One turn moves each row of this set onto another row. After a few examples, where does it send each row asked below?
C: [-1.76  0.76 -0.11  1.19  0.41  2.65  2.27 -3.62 -1.76 -0.93 -0.55  0.57
 -0.54 -0.48 -1.44]
R: [ 0.52  0.41  1.02  2.13  2.84  0.14  1.67  0.26  1.50  0.74 -3.38 -1.01
 -3.07 -0.68 -1.09]
A: [ 1.00 -0.14  0.82  1.50  0.40  0.18  0.63 -1.29 -0.11 -0.09 -1.33 -2.02
 -3.98 -0.75  1.31]
U: [ 2.44  2.79 -0.87  0.17  0.56  1.50  1.14  0.70  0.02  0.65 -2.21  0.90
  1.28  0.82 -0.62]
N: [ 2.68  1.36 -0.97 -0.31 -0.40 -0.14  0.00 -2.01  0.08  0.10 -1.72 -1.79
  0.52 -2.84  1.29]
J: [ 2.41  3.27 -1.06  1.54  1.30  1.37  1.69 -0.33  1.34  1.03 -2.26 -0.30
  1.65  0.53 -0.61]
X: [-0.86 -0.02  0.05  0.76  1.14  1.11  3.44 -2.84 -1.73 -0.05 -2.16  0.47
  2.11 -1.40 -2.20]
K: [ 2.08  1.77 -1.28  0.98  1.75  0.49  1.15  1.23  1.88  0.09 -2.16  0.91
  1.31 -0.05 -0.68]
E: [ 0.71  1.47 -1.51  0.64  0.02 -1.14  1.41 -1.33  1.36  0.06 -2.88 -1.68
 -0.71 -4.34  0.54]
T: [-2.34  1.50 -0.12  1.15  1.39  1.55  3.78 -1.78 -1.85 -1.43 -0.59 -0.47
 -0.52 -0.14 -1.60]
P: [-1.25  0.57 -0.26  0.21  0.11  2.20  1.93 -4.37 -1.48 -0.43 -1.12  0.54
  1.14 -0.97 -1.74]
L: [ 3.42  0.94  0.04  2.16  1.52  2.13  0.66 -1.09 -0.15  0.48 -1.38 -0.60
  0.37  1.34  0.48]
H: [-0.24 -1.38  0.97  1.38  2.43  0.01  1.01 -0.79  0.89  0.31 -3.04 -0.74
 -2.90  0.71 -0.17]
M: [ 1.15  1.43 -1.81  0.52 -0.23 -0.50  1.16 -1.01  0.10 -1.53 -2.98 -2.62
 -1.11 -4.07 -0.63]
Z: [ 1.30  1.79 -1.49 -0.14 -0.34 -1.63  1.74 -0.09  1.46 -0.22 -2.63 -2.37
 -1.17 -2.92 -1.31]
G: [-2.03  1.13  0.50 -0.23 -0.37  1.78  1.88 -3.94 -1.64 -0.62 -0.82  0.61
 -0.69 -1.71 -1.14]
D: [-0.09 -0.02  1.09  2.60  1.14 -0.30  1.85 -0.54  1.96  0.38 -2.27 -0.47
 -3.16  0.78  0.03]
W: [-2.33  1.49  1.67 -0.75 -0.06  0.14  2.54 -2.26 -0.94 -1.32 -1.38  0.80
  0.30 -1.96 -1.27]

P -> C
H -> M
R -> Z
And these:
J -> D
W -> X
A -> N

